In the rows, 128 means zero.
Each path is a new rotation, seen through one point. The rows after it are directions, each followed by how far the rotation turns it, in deg/step (0 if it stays put).
Each turn is a multiple of 5 degrees from 10 to 175, or 0.
Each row of a path follows its step; steps can be skipped.

step 4: [119 128 137 133 136 129 137 125 129 127 116 142 126 136 132 122 125 125
 137 125 127 132 127 127 127 130 128 125 131 127 127 129 132 127 124 134
 130 124 129 126 115 119]
step 6: [131 127 129 123 129 121 128 123 133 124 128 132 134 138 133 126 125 138
 129 120 140 123 128 134 135 139 126 120 123 126 132 134 136 130 128 129
 136 127 137 122 136 131]
step 8: [130 126 121 137 121 127 119 128 125 132 130 127 139 117 126 132 135 128
 126 122 134 127 116 137 126 131 128 119 126 131 129 127 134 119 130 130
 121 134 125 121 127 131]
step 13: [128 132 126 127 135 121 119 122 127 132 129 135 128 122 129 128 135 118
 131 126 133 122 128 132 124 131 134 129 144 122 133 123 123 130 124 136
 120 133 123 123 124 130]
step 16: [128 137 125 128 118 124 134 121 132 121 121 126 130 130 117 133 123 123
 126 119 129 127 115 128 133 123 132 122 132 124 128 123 132 137 122 133
 124 135 128 127 124 133]
step 21: [130 121 125 128 128 124 133 129 128 120 123 134 125 139 131 140 130 124
 127 121 138 135 130 123 134 135 139 128 131 129 134 123 128 136 129 126
 120 125 124 122 125 132]
step 22: [129 127 131 129 121 129 134 131 119 127 138 136 118 120 127 125 132 127
 125 120 125 129 130 122 126 124 131 117 127 133 135 129 130 138 122 135
 126 126 123 128 118 133]
step 27: [131 132 133 126 137 133 129 134 117 126 132 141 119 133 124 126 122 129
 134 126 128 128 124 115 135 121 135 131 127 128 134 118 130 129 126 131
 127 129 138 130 126 124]
step 34: [124 124 142 137 123 125 123 126 133 130 137 119 132 129 127 127 128 126
 127 122 126 128 124 133 136 127 127 122 128 135 134 131 140 129 132 121
 121 136 125 130 127 120]
[128 129 126 128 128 127 127 128 127 132 130 129 126 127 127 126 128 127
 125 128 131 127 127 127 128 125 129 133 131 129 127 126 126 125 127 129
 129 127 131 129 129 130] : 25
[130 126 127 128 127 126 128 127 130 130 126 130 132 128 126 128 130 128
 130 128 130 126 127 130 124 129 128 128 129 126 127 129 129 127 126 129
 132 128 128 127 127 127] : 10

step 1: [125 125 129 122 131 139 130 129 131 131 122 132 130 123 135 126 124 121
 134 129 128 130 124 125 125 129 132 130 127 137 129 133 123 132 140 132
 129 126 137 132 118 139]
step 2: [136 123 125 122 133 126 129 125 131 135 122 139 129 124 137 129 126 119
 128 127 138 131 127 130 131 133 136 123 127 129 119 126 129 132 135 130
 132 127 136 125 121 134]
step 4: [125 120 130 121 136 129 125 133 136 122 122 129 136 132 128 127 127 129
 126 125 140 124 122 129 121 130 133 128 129 133 127 133 138 128 134 125
 126 125 136 123 118 137]
step 13: [133 126 123 121 133 134 117 127 134 135 123 132 131 140 136 125 117 128
 127 127 129 128 131 117 128 133 131 126 132 136 131 124 132 131 134 125
 131 132 127 121 134 129]
step 16: [131 121 132 127 128 136 112 125 125 134 123 129 123 134 128 123 125 123
 130 133 128 134 126 130 128 129 131 134 126 133 133 124 133 125 128 114
 125 121 135 121 132 131]
step 17: [129 127 129 125 129 136 114 134 126 141 127 129 128 126 130 123 123 123
 136 119 130 130 132 117 126 128 134 128 132 131 135 128 135 134 127 123
 131 124 136 122 132 121]
step 26: [123 129 127 118 131 133 128 119 133 129 136 134 132 129 119 123 125 125
 134 128 132 135 125 133 133 130 133 132 120 137 138 131 133 126 126 123
 132 120 131 123 131 128]
step 31: [122 135 124 124 138 134 128 123 131 132 126 128 133 126 129 135 132 125
 127 128 140 135 116 132 131 126 129 129 125 135 132 132 130 130 139 128
 129 128 138 124 122 127]
step 33: [130 121 125 123 135 127 137 127 129 133 126 135 133 120 138 125 134 121
 133 123 136 127 131 132 128 132 139 126 121 131 128 134 131 134 130 132
 128 127 137 127 117 127]
[128 130 130 128 127 127 128 131 128 124 127 128 130 129 131 128 127 125
 127 127 130 126 131 128 129 130 127 129 130 129 124 126 128 129 130 127
 129 127 130 130 127 131] : 10
[130 129 125 128 126 124 126 128 124 128 130 128 129 127 128 132 128 125
 128 126 128 128 127 130 128 126 128 129 127 125 126 128 127 129 130 129
 128 128 129 127 128 126] : 115
[128 127 128 129 130 128 127 125 129 129 128 131 129 131 129 128 126 127
 124 131 128 129 129 130 132 126 128 128 127 128 126 125 126 128 127 126
 131 129 125 127 130 129] : 135
[129 131 130 131 127 130 127 125 127 129 131 128 130 130 129 129 128 128
 129 125 126 127 130 130 128 129 127 129 128 128 131 126 131 129 126 125
 127 129 130 130 131 127] : 10

step 2: [132 127 125 128 130 135 123 128 135 122 134 124 122 130 126 122 124 130
 132 116 128 130 126 124 127 128 120 139 130 129 117 130 122 129 140 136
 135 128 133 128 131 130]
step 3: [135 135 135 126 123 130 133 126 133 123 121 133 123 127 130 127 127 132
 124 126 125 131 129 121 127 138 122 141 129 132 126 130 121 123 138 139
 124 136 129 129 130 122]
step 4: [142 129 130 122 134 127 125 128 141 123 118 144 129 129 129 123 120 127
 128 131 127 128 128 127 125 135 123 126 124 133 131 133 129 127 132 127
 130 131 128 130 134 128]
step 7: [131 135 119 122 130 123 120 137 131 121 125 134 127 129 123 131 120 132
 134 130 132 126 133 128 115 132 120 131 124 126 128 128 137 134 123 136
 129 134 127 131 125 124]
step 20: [129 132 133 116 141 126 131 128 139 129 129 131 121 128 131 128 115 127
 128 131 124 132 124 128 128 136 124 130 121 135 117 129 133 128 135 128
 131 124 130 130 133 124]
step 25: [130 128 121 130 128 132 130 127 131 126 124 123 123 120 128 128 114 128
 132 130 131 118 127 123 118 124 117 127 134 129 126 135 126 125 122 132
 124 128 134 126 140 123]
step 29: [133 124 135 125 126 127 132 128 134 120 125 134 118 130 127 134 117 126
 129 127 140 133 129 121 130 131 133 120 125 134 121 129 134 134 131 128
 133 128 131 134 135 131]
step 34: [134 126 127 130 128 124 127 131 131 116 125 126 130 130 124 125 129 127
 130 118 129 127 127 120 120 127 117 133 135 133 125 133 119 124 133 134
 128 128 141 132 137 131]
step 35: [138 132 135 124 125 128 133 127 127 117 121 130 128 131 126 130 121 135
 125 123 122 131 131 114 121 138 128 138 124 132 126 135 131 123 127 129
 132 130 128 129 129 130]
[127 128 132 124 127 127 131 126 127 130 129 128 127 128 131 131 128 126
 127 126 129 129 128 127 127 127 125 129 130 129 127 125 129 127 128 128
 127 126 130 130 127 128] : 125
[129 130 128 128 130 126 127 127 130 127 129 129 130 129 123 130 127 132
 128 127 127 128 129 129 128 130 128 128 129 131 127 126 128 126 128 128
 124 124 129 128 127 128] : 25
[128 127 130 131 130 130 128 127 128 128 126 131 127 125 129 126 128 127
 129 127 123 129 126 126 126 129 130 130 128 129 127 126 126 128 128 128
 128 127 132 126 129 130] : 45
[130 126 127 127 128 127 132 129 126 127 128 131 127 128 128 127 129 127
 128 129 129 129 127 133 128 129 130 128 125 132 127 129 131 130 128 131
 126 127 127 128 128 130] : 45

step 2: [131 132 117 126 139 128 128 134 125 134 132 135 125 127 136 135 131 132
 135 133 123 134 134 128 127 132 132 127 122 125 131 134 130 126 131 125
 128 130 117 139 121 121]
step 3: [130 122 129 128 125 123 132 136 131 130 140 129 130 129 124 128 133 115
 122 122 120 138 132 124 119 134 128 128 117 128 128 131 131 128 134 127
 119 129 135 126 128 136]
step 4: [139 126 128 138 130 124 125 129 130 123 118 127 131 130 127 127 140 126
 137 120 134 136 139 117 130 129 128 129 132 120 127 124 129 125 122 123
 127 127 121 131 125 129]
step 5: [136 136 130 118 117 131 121 125 133 130 138 132 124 136 126 135 130 128
 132 135 131 138 129 127 135 122 124 135 126 131 130 129 137 123 130 131
 116 130 129 132 126 127]
step 11: [123 123 129 132 120 122 129 134 121 134 128 123 129 132 126 122 122 126
 129 130 121 127 123 139 126 117 133 130 117 126 129 132 131 138 134 130
 129 120 120 128 126 120]
step 21: [129 122 140 136 126 129 131 133 131 130 135 124 132 121 126 118 129 118
 130 125 130 137 130 128 127 135 126 126 122 124 126 134 129 131 129 116
 124 129 129 141 130 135]
step 28: [132 124 133 122 122 131 131 120 126 123 123 120 119 134 120 125 124 141
 126 124 127 128 128 130 139 121 133 127 124 127 131 127 138 132 133 140
 122 130 125 126 132 125]
step 30: [125 130 137 128 133 123 137 128 138 120 123 126 129 127 123 128 125 127
 124 122 128 119 127 139 123 132 119 120 125 133 126 126 129 129 134 132
 119 134 134 132 128 119]
step 33: [135 117 130 130 135 123 135 130 132 130 131 126 125 117 128 131 124 141
 123 130 127 126 133 132 127 127 120 129 121 122 136 128 124 131 133 135
 140 127 131 128 127 128]
[127 127 128 128 130 126 129 127 130 125 128 129 129 128 129 125 129 123
 129 127 123 129 130 127 129 128 127 126 131 129 125 129 128 130 127 127
 128 128 130 129 127 127] : 80
[130 126 131 126 127 130 129 129 130 127 126 127 126 126 127 130 129 126
 127 128 128 126 130 130 124 133 127 130 127 127 127 130 128 129 130 126
 130 127 131 128 129 130] : 120
[126 128 130 130 128 127 130 128 127 129 128 128 127 127 130 125 131 130
 129 130 130 125 127 130 127 130 129 126 128 130 128 132 127 132 128 129
 125 128 126 130 129 128] : 35
[126 129 126 129 130 126 130 131 128 125 128 127 131 128 127 128 128 125
 125 128 130 128 129 128 128 128 132 130 126 130 130 129 129 127 129 128
 130 130 129 131 130 127] : 80
[127 126 126 125 132 130 128 130 128 129 126 129 128 131 129 129 128 127
 131 129 132 129 126 128 128 129 127 129 129 127 127 130 127 127 127 128
 126 125 129 127 129 125] : 145

step 5: [119 128 132 123 135 135 120 131 138 140 126 136 132 137 131 133 129 125
 124 130 128 123 140 125 130 127 119 126 127 119 125 129 131 128 141 128
 135 133 131 128 127 138]
step 7: [126 137 122 128 133 133 141 123 131 127 136 134 123 114 128 128 134 116
 133 135 114 127 130 128 128 132 126 123 121 123 121 123 123 123 131 128
 121 135 128 123 128 128]
step 10: [113 135 142 129 121 119 120 135 127 123 126 129 135 128 134 126 123 126
 130 134 127 132 126 131 117 127 133 134 125 127 136 140 122 128 127 124
 124 131 134 136 132 126]
step 13: [134 131 119 143 122 137 140 136 129 135 128 122 123 136 127 122 123 131
 137 131 131 131 133 132 126 131 130 128 124 129 126 129 129 140 125 122
 142 128 126 125 121 129]
step 14: [116 131 128 130 121 133 139 131 129 137 138 124 131 128 117 131 140 127
 129 127 126 116 129 137 123 135 132 121 135 131 127 138 131 131 125 127
 128 128 133 124 127 139]
step 16: [134 128 136 126 132 125 126 123 122 138 129 128 126 128 138 120 146 126
 129 131 127 126 125 134 133 129 124 129 127 124 121 136 125 110 129 127
 132 121 119 133 128 131]
step 18: [122 134 125 128 138 135 125 124 121 124 125 131 125 120 131 127 131 135
 140 124 136 118 117 123 133 131 130 129 120 128 120 126 135 131 122 132
 132 132 139 139 127 132]
step 28: [134 135 127 131 137 133 119 117 130 114 125 123 135 130 129 124 130 128
 134 140 123 126 135 121 137 127 125 118 130 126 127 128 126 123 136 120
 126 125 137 126 131 126]
step 29: [134 134 135 129 127 128 135 132 129 109 131 124 130 120 137 127 132 129
 135 128 129 140 127 117 130 122 124 123 127 134 127 133 128 138 121 121
 128 123 122 133 122 133]
[131 129 127 129 127 127 128 126 126 128 128 130 124 126 127 126 128 126
 126 126 131 131 128 128 125 128 124 125 128 128 127 127 129 130 126 128
 131 129 129 131 128 129] : 160
[130 127 128 127 124 131 129 133 128 130 129 126 127 130 128 128 127 130
 128 126 127 128 126 128 127 129 128 127 132 127 130 127 127 125 129 128
 130 131 129 128 129 127] : 35
[127 128 126 128 128 129 128 125 127 128 127 131 126 128 127 125 130 128
 126 127 127 125 130 125 127 129 128 128 129 129 131 131 126 126 131 126
 126 130 129 125 129 131] : 155
